One turn sends every row of this set to another row. A few are shown first. Where does it send the rows asked after them?
j185: [-31.5 -11.9  -0.7  -0.1   2.0   7.6  -2.8   2.6 -27.2 -33.9  23.4  22.9
  23.3]
j790: [  5.7  24.4  -8.7 -20.9 -17.1  -6.0   9.1   4.2 -16.4   7.6 -27.1 -10.4
  16.4]
j169: [  1.1  24.9   6.8  23.9  21.1  -9.6 -31.2 -19.7  -8.2 -23.4  -1.2  18.3
 -12.9]
j284: [ -1.7  22.6   5.1 -21.7 -24.7 -12.7   5.5  16.0 -13.8  18.6 -13.2   2.0
  15.6]
j222: [  2.0  26.4 -20.1  32.9  20.6  10.9 -16.0 -14.2 -11.1 -29.6 -16.0   9.8
   6.2]
j853: [-18.3  18.1   9.4  12.2  15.9  25.4  27.8 -15.8   5.0 -24.5 -23.9   0.7
  18.1]
j195: [-34.5  14.8   5.3  32.0  -3.1  -3.7 -23.2  -5.3  14.0 -12.8  12.1  38.6
   9.7]
j498: [-34.6  15.3 -11.6  36.7  -5.4   7.6 -15.3  -3.8  13.7 -15.1   1.8  33.2
  20.1]
j985: [ -2.8  22.5  10.9 -25.8 -26.2 -15.9  -0.7  10.0 -10.6  19.6 -12.7   3.9
  11.1]
j873: [ 10.7  24.8   2.0 -21.8 -13.3 -19.1   8.9  12.0 -20.3   9.2 -16.4  -8.1
  11.3]
j589: [-24.2  17.8  28.3   3.7  13.5  16.0  10.6 -30.9  13.5 -19.3 -17.7   7.2
   3.6]
j360: [ -1.2  24.3  -4.3 -25.4 -23.0  -3.7  -2.2 -10.3  -6.3   8.1 -29.4  -5.8
  11.4]
j481: [-25.5  15.1   9.0  34.6   3.9 -15.8 -15.0  12.6   4.0 -12.1  21.5  38.0
   9.0]
j368: [-26.6  15.8 -17.5  41.8   0.6   5.1  -2.6  12.9   3.1 -17.3   4.7  30.0
  26.9]
j687: [-36.7 -12.2   0.4  -1.4  -2.1  12.9  -9.1  -7.2 -20.9 -33.5  19.2  23.5
  21.2]
j193: [  6.5  23.6  13.7 -26.6 -15.5 -24.5  -1.9   2.8 -14.0  12.3 -12.7  -3.4
   2.0]
j388: [-20.6  15.3  -5.3  40.5   5.6  -9.9  -2.8  22.8  -3.7 -15.9  16.7  32.2
  20.6]
j50: [ -7.0  16.7  38.0   9.1  27.9  -8.2  27.1   5.1  -7.7 -19.3   2.4   6.1
   3.6]
j850: [ -0.1  23.2   9.4 -28.7 -20.5 -14.7  -7.9 -11.5  -7.0  12.3 -20.9  -2.7
   1.5]
j719: [ -2.3  22.8  -0.2 -21.8 -26.4  -5.3   5.7  11.9 -12.3  16.4 -19.4   1.0
  19.4]
j630: [ -3.2  25.3  -6.9  26.0  16.6   6.2 -29.8 -27.0  -3.0 -27.0 -13.3  15.5
  -4.1]
j402: [  9.3  26.1   3.8  29.0  27.8 -14.1 -18.9  -1.7 -18.5 -25.6   3.9  15.1
  -7.5]
j180: [ -6.9  17.3  15.8  15.3  25.0   9.1  37.1   6.7  -7.9 -23.3 -11.1  -0.4
  17.8]
j337: [ -8.0  21.9   7.7 -26.3 -30.3  -9.5  -2.7   3.4  -5.7  20.1 -17.5   4.3
  11.8]
j835: [-17.6  15.8  45.7   3.2  20.6  -4.0  10.6 -17.4   7.1 -16.2  -1.1  10.3
  -5.4]
j948: [-35.8 -12.2   4.9  -3.8  -0.4   7.2 -10.0  -6.8 -21.3 -32.1  23.6  24.3
  19.0]
j179: [-33.5 -12.2   5.0  -2.3   2.1   4.3  -6.9  -0.4 -25.3 -32.6  26.7  24.2
  20.0]
j336: [ -7.4  22.6   0.5 -23.4 -30.5  -3.0   1.2   4.5  -7.1  17.1 -20.9   2.2
  15.8]
j117: [ 10.2  26.7 -13.1  33.4  26.2  -2.5 -10.1   1.5 -21.6 -29.0  -5.4  10.0
   3.6]
j969: [-34.7 -11.7  -4.3   0.3  -0.2  13.9  -4.3  -2.3 -24.3 -34.7  18.9  22.7
  24.4]

j948 turns into j969
j719 turns into j985
j790 turns into j193
And these:
j117 turns into j169
j589 turns into j180
j481 turns into j498

One turn sends every row of this set to another row. A few are shown first. Where does it send the rows asked after them?
j526: [ 11.7   5.7  -4.0 -11.7  18.0  -3.0 -18.4  -8.8  11.4   6.8  -1.2   6.4
  24.7 -14.6   1.1 -48.2 -55.0 -25.5  14.9  -5.7  23.1   4.1  -6.8 -14.6
 -47.5  14.3]
j721: [ 19.7 -41.5   0.8  13.7   2.9  16.3 -19.3   4.1   2.3  -1.2   7.5 -31.7
  11.5 -33.6 -21.9  -4.3 -22.8 -13.8   1.4   3.6  12.9  -5.9  22.3  -8.7
 -54.7  13.9]
j187: [  0.8 -24.6  -2.1  36.4  16.2  14.5 -25.5  18.9 -27.7   1.9  11.3 -31.3
  12.0 -13.4 -23.8   0.4   5.3 -34.8  23.5 -22.2  18.0   7.5  -9.2  -9.6
  -5.1  27.0]
j256: [  1.9   5.5 -11.1  14.6   0.7   4.8  -5.6  10.3  -0.3  -5.9  12.8 -32.1
 -17.8  11.4  19.9  14.4 -17.1 -20.0  30.0 -15.5  20.3  15.2   2.0 -48.7
 -30.1 -14.3]
j77: [  3.7  11.6  -4.2   1.7   1.5   8.6 -15.1  26.8 -10.3   2.6  25.5   8.7
   4.0  17.3  21.7  12.1  -7.2  -9.1   7.5  14.2  27.6   1.8  17.9 -28.9
   1.7 -12.6]
j593: [ -9.5 -30.8 -12.9  -3.4   7.3   3.8   6.9 -18.9  15.1  15.4   0.0   0.4
   4.3 -23.7  -3.8   5.9  -9.0  -0.5  47.6  -8.8  30.4  16.4  19.9  -1.3
 -32.3   9.9]
j392: [ -0.9  16.8 -10.6  23.9  -0.8 -17.0  -4.0   0.9 -35.5   2.0  -6.1 -14.0
  57.5   8.1  -4.9 -19.9 -34.4  -0.9  29.9  18.4  46.9   6.7 -16.4  10.6
 -24.8  23.9]
j983: [ -6.4  -0.4   1.3  -3.2  35.2   3.9 -26.2   1.6 -22.0  20.3  14.8 -16.1
  24.0  24.8   6.6  -8.2 -50.0 -35.0  28.1 -28.3   0.3 -15.2  -1.0   2.3
 -41.8  26.5]
j276: [ 23.2  -4.6 -26.9 -12.7  45.9 -30.0  -5.0  -1.3 -21.5   8.1  12.2  -8.1
  31.0  -5.1  -1.8  21.1 -17.2 -22.7  28.1 -13.1  21.1  12.1  20.5  -7.1
 -33.9   4.8]
j663: [ -8.2 -24.2  -6.8  13.0   2.2 -40.5 -21.5 -14.6 -37.4  -6.1  27.0 -30.5
  32.4  -3.8  -0.4 -33.5 -21.4  10.4 -11.0  14.3  26.3  -2.0 -11.4  -1.2
 -26.6  -0.2]
j771: [  9.7 -24.8  -8.5  21.5 -12.4  -8.2 -13.2 -31.0 -21.9  -8.3  16.7 -49.4
  44.6  -9.3 -21.1 -11.6  -6.9  -8.5  17.8  18.0  -0.5 -26.5  -5.0 -17.1
 -34.9  -9.0]
j30: [ 26.1  -4.3 -18.8   8.4  -3.6  15.1 -12.8  12.5 -22.3   3.7   3.6 -37.7
  -8.1  16.9   9.6  16.2 -25.5 -15.0  29.3 -11.2  29.9  21.0  13.5 -34.9
 -39.8 -18.1]
j263: [-18.4   2.6 -37.0  33.6   5.4   1.9 -26.6 -33.6 -19.9 -12.0  11.6 -25.8
  24.3  19.0  23.8 -13.6 -26.0   4.1  17.3 -17.1  23.5  -1.8  37.2  -9.6
  -0.8  23.8]
j236: [  5.2   9.9 -11.4  17.7  -6.6  13.0  -3.0  20.0 -17.3   4.0  17.0 -41.0
  -4.0  15.8  -2.4  30.4  -8.6 -23.2  20.9  -3.9  23.7   1.5   4.1 -34.6
 -37.6 -18.2]
j366: [ -4.8  -8.1 -15.2  -8.5 -25.7  -6.0 -12.4   1.7   1.8  16.3  28.2 -13.1
  23.6 -39.1   5.1  12.9 -11.8 -10.1   9.4  10.9  32.7  -8.6  -3.7 -32.8
 -30.4  32.1]
j942: [ -9.2  -2.1 -19.4   4.2  30.6  29.3 -25.7   4.5 -15.6 -12.5   0.5   5.7
  -1.5  20.9   4.2  10.9 -14.2 -18.0  17.1   5.5  18.6  26.3  28.0 -28.6
 -19.4  -9.4]
j935: [ 31.7   1.1 -12.7   2.2  28.9  24.1 -27.2 -15.4 -17.2  19.3  11.6 -28.9
  49.6   4.4  -6.5 -17.7  -5.2  -2.4   4.4  22.5  22.9 -11.9   5.3 -39.8
 -49.1  31.4]
j304: [  0.0  -7.7 -16.6  16.2  -7.3  24.8 -22.4 -25.3 -17.2  34.7  -2.7 -22.8
  45.2  -2.2  -5.4 -13.5 -26.7 -41.5  20.0  14.8  51.4  -1.7  -1.4  11.2
 -33.2  24.9]
j941: [  4.2   6.4  12.4  13.5  16.7  16.7 -29.9   7.0 -12.6  38.3   7.1 -41.0
  26.7   5.6  27.7  -9.6 -27.6 -28.0   8.9 -19.6  29.2 -14.3  -0.3   7.7
   5.2  21.7]
j579: [-15.5  24.8 -25.4 -23.2  31.6  13.7 -32.9   5.8   3.1  13.6  -8.3 -37.2
  20.7  11.7   6.9  -8.1 -29.1   0.5  23.9 -13.4  11.5 -20.9  -0.6   5.4
 -10.1  13.5]
j733: [  7.9 -21.0  -6.4  23.9   2.4  23.5 -37.7  19.3 -31.0 -10.7  26.7 -11.3
   3.9  28.5   9.3  10.1 -21.7 -22.8  16.8  20.5  15.2  -6.3  25.1 -29.1
 -21.7   2.1]
j880: [-13.6   9.2  -8.2  38.8  10.7  -0.7   9.8  -7.5  12.3 -12.7  -3.7 -17.2
  33.1  22.8   0.2 -30.7  -5.4 -11.3  11.6   5.8  13.7   7.0 -19.6  27.7
 -29.0  20.5]
j201: [  5.1 -12.0 -31.8 -22.7 -13.5 -10.1  -8.7  17.7  -0.6 -21.4  13.3 -39.8
   6.0  -2.3  29.1 -16.0  -2.6 -14.9  13.6  -9.7  12.6 -14.0  13.4  -8.6
  -3.1  22.8]
j262: [ -2.0 -33.9  -6.5   8.4   8.9  -4.0 -12.5 -20.4  30.5   3.9  -8.6 -11.4
  25.6  26.5  11.4 -29.2 -20.0  -7.4 -10.7 -14.6  17.7  11.1   9.9   5.2
 -25.2  -9.8]
j189: [-14.3  34.9  -5.9  26.7   8.3  13.8  -5.1  -2.3 -33.7  -2.0  22.1  -1.6
  28.1   1.4  -7.3 -21.5 -14.7 -12.6 -16.2 -32.9  16.1   4.6  19.0 -18.8
 -12.9  25.9]
j367: [  9.4   1.7   1.8  -2.0 -14.0 -21.1   8.2 -25.1  -3.8   6.9  24.4  -3.9
  32.7 -19.0   1.9 -28.4  -0.2  -1.4  19.2  -8.9   4.9   2.9 -27.3 -35.0
 -17.0  -5.4]
j139: [-42.9  -5.2  15.5   5.5  -9.1  -6.5   1.8   1.8 -23.9   9.1   6.1  -5.8
  35.5   5.4 -13.2 -20.7 -19.6  -6.3  42.4   1.4  41.9 -21.6  -2.9 -28.2
  -9.0  15.4]
j947: [  6.0 -20.7 -12.9  -2.3   0.8  13.1   4.9 -51.5 -25.7  -0.7 -16.6 -26.2
  34.9 -14.1  -7.7 -28.1  -4.4 -12.9  23.8 -10.5  17.4  28.1   8.4 -13.4
 -29.6  -9.1]
j457: [ -4.1  -3.1 -18.5   5.0  17.8 -10.7   0.3 -29.7 -23.3  17.9  29.6  -9.7
  25.1   2.8   2.2 -31.3  22.7  13.4  -0.1   5.7  22.8  21.4 -23.6   3.1
 -26.3  14.1]
j229: [-12.0   6.9  -6.0  15.5   9.2   4.8  -8.2  -7.1  34.0   8.0   9.6 -26.4
  20.5  -4.4  -5.3 -27.9 -13.4 -11.0  37.0  22.5  20.4 -43.9  -5.2   7.3
 -19.9   7.6]
j297: [ 27.7  13.1 -20.0  29.5  17.9  -5.7 -19.1   1.5 -23.3   4.2  31.6  -5.4
  27.7  22.5 -12.1 -16.7 -25.7  26.9  15.6 -16.7   7.4 -19.3  27.2   2.6
 -20.4   6.2]
j126: [ 22.6  15.0  -7.4  22.0  25.4  -4.0  -7.1 -11.3  -7.7 -22.4  -2.5 -29.6
  40.6   2.1  25.7 -46.7 -31.6  -6.9  14.4  19.4  18.7   5.6  -2.7 -11.5
 -41.8  39.5]
j895: [-16.5 -17.9   1.3   9.6  32.4  -0.4   3.1 -29.5 -43.3 -15.0  10.6 -37.5
  16.0  -9.8  -2.6 -50.4   1.8   5.6  18.1  12.3  20.3   4.1  12.1  -5.8
 -33.7  15.6]

j139 turns into j262
j457 turns into j895
j229 turns into j526
And these:
j189 turns into j263
j126 turns into j392
j201 turns into j276
j771 turns into j367
j733 turns into j77
j983 turns into j941
j30 turns into j236
j366 turns into j593

